One turn moves every row onto another: examples first, then more rows asked
K936: [ 36.0 -36.9   5.6   7.0  -1.3  13.2 -20.2  -0.8  10.1  21.9  -2.5  -5.1
   9.3  -4.3  10.4  25.5 -10.3  20.4   9.5  -7.3 -34.3 -28.2  -3.4  15.9
 -21.4]
K838: [-53.0   8.8  -7.0 -25.0  10.6 -16.5 -19.6  -0.9   1.0  10.2   2.0  20.9
  17.2 -15.5 -33.3  10.6   7.6 -13.3  -8.7  10.1  -8.3  21.2 -26.3  27.6
  -5.3]
K663: [ 32.9 -42.7 -29.0  20.7   1.7  19.4  21.5   6.5  -8.1  14.2   5.0  13.8
  -4.6  -6.7   4.6  11.8  -3.5  32.3 -15.3   2.6  17.1   4.6  18.2   6.7
  -8.9]
K586: [-58.1  23.2 -12.2 -19.5 -10.7 -18.0 -22.3  15.7   2.2  -2.4   8.6  24.1
  -0.6 -17.7 -23.2   9.1   8.4  -9.4  -8.5  14.9 -17.6  27.7 -18.7  16.3
  -9.3]
K393: [-15.7  10.5   3.7 -15.9 -25.0  -2.6   5.0  -2.6   3.9 -33.2   0.9   9.9
 -34.8 -18.5  14.3 -26.8   5.2 -29.7   7.9  14.2  -1.8  10.7   6.5   7.2
  17.8]
K584: [ 10.0  -5.6  11.5  40.2  11.4 -29.0  -4.2  -6.9 -33.5  37.0  12.8  -4.3
   4.8   2.0   1.2  25.6  19.6  46.7 -21.5  11.3   2.2   5.9   5.3 -10.2
   3.6]
K265: [ 35.7 -38.7 -26.5  21.1  14.5  18.7  16.6   3.4   9.3   6.5   8.9  11.2
   4.6  -5.1   3.4   3.2  -1.2  29.6  -8.7  -8.3  28.3  -4.4  15.7  10.5
  -2.5]
K945: [ 16.9 -19.5  -2.8  26.9  -9.2  11.1 -12.7  21.2   2.9   8.7  39.9 -23.8
  44.1   1.8  -9.7   2.4 -18.0  -0.2  -3.6   2.9  14.8 -11.0   7.5 -17.5
  -2.9]
K373: [  6.3 -15.7   5.4  32.6  11.0 -12.1   2.2 -10.9 -28.1  38.2   9.6   3.0
   6.8  -6.5   1.1  27.7  23.6  56.6 -12.6  13.6  -5.4   9.2  10.1  -7.3
  -2.4]
K987: [ 10.0  19.3 -14.8 -24.4  12.9 -17.9 -36.9  14.7  10.5 -20.6 -17.7  39.8
  -7.0  -5.9   5.8   5.8   2.2   8.0  30.3 -19.0  -2.8  26.6  -6.2 -23.6
  25.2]
K894: [  9.4  11.5 -18.6 -39.0  -2.4   9.6 -20.0  20.7 -15.9 -21.2  14.6  24.3
  -1.1 -23.5  -6.3 -20.7   2.7 -27.3   2.4   8.3 -25.5  16.5  -7.2  14.7
  26.6]
K910: [ 10.2 -33.3 -15.9  26.7   4.9   2.1  -6.3  26.1   4.6  -1.7  34.6 -16.2
  38.5   1.4 -12.3   4.8 -21.7   4.3 -16.2  10.8  15.7  -5.3   4.0 -27.6
 -16.6]
K278: [-41.2  32.8  13.4   6.0   8.8  -0.3 -17.5  23.6  17.3  12.0 -14.4  20.0
 -22.6   4.9 -17.3 -16.1  10.1   1.7  13.6  29.3  13.3   2.8   7.5  -8.6
   1.5]
K659: [  0.0   7.5  -5.0 -33.3   1.4   5.2 -30.3  28.3  -8.8 -15.9   2.7  33.1
  -2.2 -31.2  -0.3 -18.5   5.6 -18.0   4.1  -2.3 -39.8  12.8   0.3  15.8
  23.8]
K247: [  9.6  -9.4  11.2  42.6   0.0 -12.4   2.1 -11.1 -36.0  41.7  11.9  -4.8
   6.5 -13.8  -6.1  26.1  15.6  47.6 -11.6  13.1   2.0  14.3   5.7  -3.9
   9.9]
K420: [  1.6  -7.3   4.8  15.4  18.9  -7.7 -17.2  -3.1 -29.1  36.6   7.0  -0.7
  35.6  24.2  10.3  38.2   5.2   5.5  -8.8 -23.6 -14.0 -23.9  -1.3   4.4
  -5.0]
K579: [-12.8   5.0  23.3  -9.3 -22.6  -2.2   5.7   2.5  -8.4 -24.5   7.4   9.6
 -33.7 -15.2  19.2 -34.4  -1.6 -22.3  13.7  17.6  -8.0   7.4  -8.1  10.4
  16.8]
K803: [-43.0  28.0   0.4  -4.8  -4.2  -7.9 -23.8  22.6  12.5   4.7  -4.3  22.0
 -26.8   5.3 -19.1 -19.6   3.0   4.4   7.2  41.7   0.9  11.9  12.0  -9.5
   6.3]
K533: [-35.1  11.6  -1.1 -27.4 -10.3 -22.0 -10.2 -30.8   4.7 -21.8   5.0  17.4
   1.2 -22.3   9.5  12.0   7.4  15.9  38.3 -16.0  -9.7  25.3 -23.1   4.4
  -2.4]
K720: [ 17.4 -20.9   8.7  32.4 -21.9 -28.8  -7.2  15.5  -4.5   9.0  27.8 -17.5
  10.0 -11.5  -8.7  27.0  -4.1  25.2 -15.3  28.0 -20.0  -2.7 -18.0 -12.4
 -38.2]
K692: [-59.5  26.5 -12.4 -24.9  -1.0 -10.4 -18.8  -0.9  -6.9   7.0  12.5  17.0
   5.7 -15.8 -23.3   7.7  20.2  -3.7   0.3  19.9 -14.6  22.3 -14.2  17.5
   0.6]
K443: [ 13.7   6.5  -2.4 -38.0  -8.0  -6.4 -20.8  40.9 -14.6 -16.2   7.0  29.1
   5.3 -19.4   6.7 -14.5  11.6 -31.7   0.2  -1.1 -22.8  14.9  -7.5  11.6
  26.1]
K704: [ 27.1 -42.2 -23.6  22.0  11.5  29.3  22.6   0.9  10.4   2.0   4.1   1.6
   6.3 -14.5   4.1  11.7   1.7  23.5  -4.0   3.9  19.7  -8.4  15.3   5.2
  -4.2]
K645: [ 21.1 -50.6  -0.9   9.1   8.8  15.0  -9.0  -7.9  -1.3  21.5  -9.8   8.3
  10.5  -2.8  11.5  25.9 -14.5  13.4   5.8  -8.3 -31.0 -32.9  -5.9  20.9
 -17.4]
K932: [-48.4  25.3   8.3  -6.8  -5.3  -3.3 -23.7  20.9  24.5  -4.0  -1.7  19.1
 -19.5  -4.9 -10.3 -22.4   7.0  -2.8  10.1  28.0   3.3   8.1  17.6 -16.6
   9.8]
K341: [ 16.5  23.5 -12.0 -21.2  20.2 -10.4 -26.1  18.5  -1.0 -16.3 -21.4  43.4
  -6.7  -2.8  -9.4   0.9  -5.6   6.4  30.2 -16.5  -3.0  22.4  -6.4 -27.2
  13.8]
K688: [  5.0 -12.8  -5.8  24.5  18.7   2.5 -19.1  -6.7 -35.1  27.1   2.9  -7.9
  32.7  22.2  11.0  41.4   2.0  -3.3 -10.7 -25.9  -4.4 -12.8  -0.1  -8.0
  -4.9]
K851: [  5.0 -14.3   6.0  19.0  21.9   1.4 -15.6   0.5 -31.6  32.1  -4.3  -2.2
  32.9  15.6  14.7  44.1   9.2   2.3  -5.6 -13.5 -18.2 -27.4   6.4  -4.4
   0.9]
K618: [-35.0  15.0   2.3 -26.2  -9.4 -27.9 -15.2 -36.4   4.7 -18.4   3.3  15.4
   0.8 -28.4   5.0   6.5  11.8  14.8  28.3  -3.9 -19.5  25.2  -7.5  -2.7
  11.9]
K786: [-47.9  19.9  12.4   2.6  -2.2 -11.7 -24.4  22.3  22.9   0.4  -8.7  18.4
 -25.3   4.8  -4.9 -15.6   7.9  -3.9   8.6  28.2  16.5   7.5   9.6  -5.8
  13.7]
K787: [-64.9   9.4  -2.6 -27.6  -1.8 -19.4 -27.0   8.0   8.8  11.1   8.5  28.5
  14.6  -8.2 -20.2   6.2  14.3  -1.3  -1.6   6.0  -8.4  24.3 -21.0  22.9
  -0.5]
K380: [-29.1  22.0  -4.9 -38.4  -6.6 -20.6 -20.3 -40.7   2.7 -14.2  -1.3  11.7
  -2.1  -9.3   4.0  13.2   3.0  11.9  38.0  -1.9 -16.6  16.2 -12.1  -3.8
   4.5]
K715: [ 27.7 -36.5   3.2  10.0   6.6  11.1  -7.8 -13.9   5.8  21.3  -3.9   9.6
   2.7  -3.7  10.2  21.8 -12.3  26.9  10.2 -16.5 -24.8 -33.7  -5.9  32.2
 -19.9]
K82: [  0.5  -4.5   3.8  21.5   9.2   0.0 -18.2 -10.4 -28.7  38.2   0.1  -5.6
  36.7  18.8   6.3  46.6  -5.0  -1.6   1.9 -21.4  -9.0 -21.6   3.8  -0.9
   2.9]
K523: [  7.0 -19.6   7.5  36.4  10.0 -28.6  -2.5 -12.2 -38.6  32.2   5.7  -3.2
   2.5  -1.8   3.8  29.9  12.3  39.0 -17.2  16.9 -11.5  10.1   3.5 -19.3
   6.8]
K678: [  6.5  31.5 -23.0 -34.9   9.3   1.3 -26.3  10.9   2.1 -17.2 -17.4  42.0
  -9.1  -6.7  -2.0  10.6   5.9   7.7  31.7  -6.3 -15.5  19.2   2.3 -15.2
  15.9]
K55: [ 22.5 -17.9  12.3  37.5 -21.0 -31.4  -8.2   8.7  -4.4  10.1  30.6 -14.8
   2.7  -4.2 -11.5  14.5  -9.1  29.9 -13.0  25.6 -12.7  -1.8 -20.3  -2.1
 -36.0]
K683: [ 19.6   7.2  -4.5 -28.2   0.0  -3.9 -17.3  35.7 -15.4 -10.3   5.6  19.0
   6.4 -31.0 -10.5 -18.8  13.1 -34.0  -2.1   6.1 -23.6   7.9 -15.9  21.7
  27.0]
K246: [ 19.6 -27.3   7.4  28.8 -25.7 -26.4 -14.8   5.2   2.1  18.4  14.2 -19.5
   0.1   8.1 -10.3  25.8 -16.4  18.1 -17.4  24.7 -18.2  -6.3 -13.7  -3.0
 -43.5]
K267: [ 36.5 -36.0 -25.1  25.0   0.9  28.9  20.2   3.3  -2.8  12.3   8.3   9.3
   4.6 -10.9  -3.3  13.7 -11.1  27.5  -4.9  -4.0  24.2   6.1  11.7  11.2
   4.5]
K664: [-18.2  15.9   3.1 -34.9  -8.1 -22.1   2.3 -39.3   6.4 -15.0  -4.7   9.4
  11.5 -23.2   3.2  10.6   6.7  16.3  43.4 -11.4  -4.6  20.1 -19.6  -2.7
  -3.1]
K571: [ -7.8  20.2   6.0 -18.6 -27.7  -1.4  -1.3  -1.8   1.8 -27.1   8.5  -3.8
 -29.5 -10.8  10.7 -31.6  -2.2 -26.3  14.7  33.3  -6.8   2.8   0.7   1.4
  14.8]
K297: [ -4.3  33.6 -15.5 -30.2   1.1 -15.5 -30.2  11.4   1.3 -17.9 -20.6  41.4
  -9.1  -3.2   3.6  17.2   6.1  -4.9  23.7 -16.4 -10.7  19.0   5.9 -23.5
  15.2]
K860: [-10.4   7.8  23.4 -10.4 -22.3 -11.1  12.4 -10.0  -8.5 -15.6   2.0   2.1
 -27.8  -6.9  12.6 -36.7  -6.4 -25.3  12.8  24.7  -4.2  -2.0  -6.0   3.8
  12.8]
K305: [ 30.2 -33.1   7.7   8.0  -7.4  17.3 -14.4  -2.4   4.1  29.5  -5.7  10.4
  13.7 -11.0   2.9  29.5 -18.9  24.6  16.4  -9.6 -28.5 -28.3  -4.2  25.2
 -13.7]
K522: [ 20.5 -16.1  13.9  34.8 -35.4 -22.2 -10.0  18.3  -3.9  24.3  21.4  -9.1
   1.4  -3.2 -14.9  25.2 -22.0  21.8  -6.6  25.1 -16.4  -3.2 -19.0  -3.6
 -32.0]
K530: [ 15.2 -25.8  -9.6  26.8   4.6   2.6 -12.4  31.2   4.6  -1.1  42.1 -13.5
  41.3   5.0  -9.5  -0.5 -15.4   2.9 -15.1   2.2  14.4 -11.5   4.4 -16.0
 -17.6]
K154: [  8.5 -23.3  -4.9  35.3   6.3  16.3 -12.8  19.5  -3.9   3.1  40.4 -26.9
  40.2   1.9  -2.6  -3.4  -6.6   0.7 -10.8   6.9   9.5  -9.2  13.9 -18.5
  -7.1]

K267 turns into K305
K663 turns into K936
K910 turns into K704
Where do these go?
K664 turns into K838
K786 turns into K579
K659 turns into K297
K894 turns into K678
K55 turns into K530

